M: several groups of rows, each row roughly a mix of its group's hidden directions:
M (115 x 12):
[[-32  -8 -14 -12 -43   1  -9  24   5  -8  37  31]
 [ 20 -30 -14  -3   7  -8  33   0  45 -31 -21 -16]
 [  7 -44  31  -4  27  10 -16   1 -36  -9  26  16]
 [-28 -14  40 -27  18  18   9 -32 -16 -11 -20  24]
 [ 36 -10 -17 -11  18 -17  20 -20  -7 -22  38  34]
 [  7  29 -41   2 -21  -6  -1   7  43  -2 -24 -29]
 [ 25 -26  11  11   3 -22 -33  10  34 -25 -17 -31]
 [-28  -8  20  -6 -10  11 -37 -37  -9  11 -43   0]
 [ 17 -18 -45  11  21  -1   5  -4  42  30   1 -20]
 [ 15  27 -44  -2 -23   6   9  -6  40 -11 -14 -29]
 [ 20 -18 -43   8  18   2   1  22  50  19  -3  -7]
 [  3 -34  -7  32 -12 -21  14   6  44  12   1  35]
 [-24  19  13 -29  48  -1  22  17 -28   2 -16  13]
 [ 13  18 -48  25 -32   1  -7   8  21  21  26 -14]
 [ -8 -20  34  -4  11 -16 -36 -17  42   5 -15  28]
 [ -4 -21 -18  28  -5 -25  17  20  32  25  -6  42]
 [ -2  31  -1 -10 -25  17  21  23 -53  -5   6 -20]
 [ 10 -39 -17  -3   7 -18  38   1  24 -36 -17 -20]
 [ 21 -33  11  23   1 -23 -16  -3  40 -22 -29 -19]
 [-14 -37  40   9  17  -2  -4  -9 -34  13  10  36]
 [ 27  -4  23  -9  20 -10  33  -7   5 -15  11  54]
 [  7 -10  22  -3 -13   3 -28 -36   3 -22 -54  -2]
 [-15  17  43   2 -20   6  15  -7 -47 -20  10  24]
 [-42 -34  19 -11   2  23  12 -30 -28 -13 -17   9]
 [ -8  21  34   3  -5  20 -45   3 -15  32  23  20]
 [ 30 -28   3  10   0 -27 -19  12  33 -16 -28 -35]
 [ -9 -13 -22 -17 -28  -2 -30  47  16 -18  22  18]
 [-29 -20  39 -25  15  20   1 -19 -36  -9 -23   8]
 [ 22  19  21  12  38  -1   9 -43   7  20 -30 -14]
 [-15 -20  22  25  -9 -40 -10  22   5  28 -15  36]
 [-29 -28  31 -21  12  24  11 -27 -15 -19 -32   8]
 [ 14  35 -42   5   5  -5  -6  29  35   6  26 -14]
 [ 37 -11 -18   3  24 -13  28 -16 -11 -30  31  27]
 [ 26  19 -18  -1  -7  17  35  28 -46  -2  15 -19]
 [-10  -5  20  11 -19 -25   5  30  -1  25  31  47]
 [ 25   2 -11   4  12  -5  34  -8  -9 -30  36  44]
 [ 31 -21   8  -9  24 -18  43 -22 -19 -14  16  27]
 [  2 -22 -14  29 -14 -23  32   3  41  18 -11  30]
 [-18 -25  18  26 -34   3 -19 -43 -20  -2 -17  18]
 [-16 -22  23  -1 -12   2 -14 -32 -38 -20 -44  -2]
 [ -5   9  50 -16 -24  -1   4  -4 -50  -3  11  16]
 [-13  -7  33  21 -18 -36  10  17   7  19  10  45]
 [  2  34  -8 -23 -28  17  22  29 -43   8   9 -14]
 [-32  28  -1 -11  -4  17  19  -8 -34  25  22  37]
 [-25   2  29 -30  35  35  -6   0  -3 -20 -32   5]
 [ 14 -11 -15  -9   3 -10  37   6  -5 -29  34  47]
 [-11 -29   9   6  -2 -16 -47 -10  37 -12  15  31]
 [  8   3 -16 -17  29 -14  51  23  17  -6  35   2]
 [  1  23  14 -18 -24  14  31  16 -54  13   4 -14]
 [ 32  18 -29  14  -7 -35  -3  30  16  20  29 -17]
 [  8  47 -15 -25 -16  15  17  16 -40   0  -1 -24]
 [ -7  21  32  -1  -4   8 -41   6 -47  22  18   9]
 [ 15 -30 -14 -12   4  -2  40  -9  27 -38 -26 -19]
 [ 20 -21 -35  26  26  -1  -5   1  49  19  -3 -11]
 [ 10   9 -12 -23   9  35  25 -34  -6 -11   2 -48]
 [ -4  38   3 -29   3  30 -22 -13 -34 -23   9 -26]
 [ 23 -44  18  19   7 -21 -29   6  31 -21 -14 -15]
 [ -5 -17  33  20  18 -12 -31 -27  36  -8  -7  31]
 [ -2 -25  16  -4   8 -26 -42 -34  28  -9  12  27]
 [ -2   1 -24 -15  18  39  -6 -34   4  -3 -16 -47]
 [-41 -19  32 -24  37  -5   3 -15   4  -4 -24  19]
 [  6 -37  -1  34  -8 -23  -3  11  29   0   0  48]
 [-25   5  13  14 -12 -28  -1  29   2  36  10  46]
 [-28  11  10  19 -16 -15  -3   9  -9  18   7  63]
 [ 22 -17 -50  11  29  -3  14   3  39  10  -3 -15]
 [ 27 -25  -7  17   8 -16 -16  10  47 -33 -15 -22]
 [ 26  -6 -22 -12   2  21   9 -27  12 -22 -16 -52]
 [ 16 -12   5  19  -6 -25 -39  19  45 -28 -11 -11]
 [-11 -32  32   2  22   3   6  -6 -45  12  14  35]
 [-28 -11  -6  19   6 -10 -33 -25  46 -19   3  26]
 [-14  27  36  28  13  10  -4 -45  -3  16 -25 -10]
 [-19 -25  10  13 -30   9 -33 -38   3   6 -38  -6]
 [ 32  11 -40  30 -19 -15  -2  29  27  11   4 -21]
 [ 24   0 -37  24 -49  -7  -4 -24  21  -8  13 -13]
 [-29  38  -4 -15  -5  21  27 -15 -38  20  12  21]
 [ 22   5 -24  34 -49  -8 -23 -22  16  -7  18  -2]
 [ -1   1 -11 -22  16 -18  41  17 -21  11  51   0]
 [ 26  -4 -21   1  23 -12  32 -20  12 -23  28  41]
 [  9   3  26  13  17 -10 -29 -39  34  -1   6  37]
 [-21  -9  27 -24  39   1  14  17 -21  23 -39   2]
 [-15  22  29   5  -3   4 -38   0 -41  27  21  21]
 [ -5 -27  42  -4  16  -3 -14  14 -38   8  31  24]
 [ -6  41 -36   5 -28  -5  20  -4  39   9 -19 -11]
 [ -8 -36  36   7  22   4 -13  -3 -34   0  19  38]
 [ 20  -8   7   3  13 -13  29 -32 -20 -23  35  39]
 [ 19  -5  18 -23  11 -22   9 -33  -2 -18  25  49]
 [  7  -2 -23  27 -51  -6 -30 -25  13   5  23 -10]
 [ 19  -9   2 -18  17  23 -10 -26  -7 -24 -13 -56]
 [-48   1  13 -28  41   6  -4  13 -32   2 -12   2]
 [  5  43 -37  -5 -21  -9  14  19  37  -1  -7 -24]
 [-11 -14  46 -13  -6  10 -31 -37 -19 -13 -26  10]
 [-16  21  26   7  -7   8 -46   4 -36  26  20  15]
 [ -9 -36  31   4  18   6 -27   1 -34   4  21  36]
 [ -9 -27   7   0  14 -21 -11 -28  44  -8   9  43]
 [ -2 -39 -18  -8  11 -13  43  -3  26 -28 -24 -17]
 [ 21 -15 -37   5  34  -4   8   0  42  14 -23 -22]
 [-25 -31  33  -3  -1   8  -1 -30 -37 -28 -20  13]
 [ -6  33  11 -29  15  22 -13 -12 -35 -15  -6 -42]
 [ 10 -27 -21   6 -43 -18  21 -40 -11 -15  17 -10]
 [-23  13 -23 -12  40   3  31  34  -2 -14  32   5]
 [ 21  13  34   7  30   3  28 -30   6  34 -27  -1]
 [  0  -1   0  20 -44  -5 -12 -40 -11  16  38  20]
 [ -3  11  36 -29  22  -9  -1  -8 -52  -5 -26   8]
 [ 22   8 -23  27 -47   7  -3 -40  18 -15 -13   6]
 [-16 -24  45 -33  25  20  17 -15 -16 -15 -14  14]
 [ 14  11 -15 -11  -1  21  12 -29  25 -19 -16 -55]
 [  2 -32  45  -3   9 -10   6  -2 -49  10  13  21]
 [ -4  22  17 -25  13  24 -22 -19 -41 -18  -7 -35]
 [-14  13  56 -13 -10  -3  -2 -10 -39 -22 -11  16]
 [  7 -16 -23   1 -21   2 -36  48  16 -16  28  13]
 [-24  18  39   4 -27   8  -7   2 -46 -26   9  13]
 [ 13 -18 -19   7 -53   3   5 -48   9   4  11  -9]
 [ -5   7  27 -10  25  -7  18 -43   6  28 -39 -17]
 [ 20 -25 -20   2  -1  -7  38  -7  35 -31 -31 -13]
 [ 10 -38   1  29  -5 -28  12  18  37   9   6  34]]
which group is each row in? (one row of each group first):
[ 27  14 -43  36 -23 -25   7   7  30   7   2  -5]
N
[  9  41 -44 -10 -26  -2  12  13  29   4  -4 -26]
K
[ 18  -3  34  24  41   0  27 -30  -4   4 -30  -4]
X

[-11   3   9   1 -28  12 -55 -32   3  21 -24 -10]
N
[-28  27   7 -38  46  -4   4  -7  -4  -1 -31  11]
N
[-35 -24  27  -4   0  28   0 -30 -28 -30  -6  20]
N
[ 10   9 -26 -11   8 -12  18 -27  17 -19  36  46]
X
[-23  29  -6 -13 -13  14  40 -10 -28  31  20  23]
K
[-12  39   8 -29   2  24 -10 -16 -47  -7   0 -24]
K
[ 28 -18 -25  20  33   2  11   9  48  20 -14  -5]
X
[-16 -18 -37   3 -17   3   3  45  17 -31  20  21]
X
[  9  15   0 -14   9  34 -14 -35  -7 -44  -6 -34]
K
[ -2  33 -13  -7  21  11   9  23  33  28  42  15]
N
[ -8  -8  23  14  15 -10 -30 -43  42  17  -5  18]
X
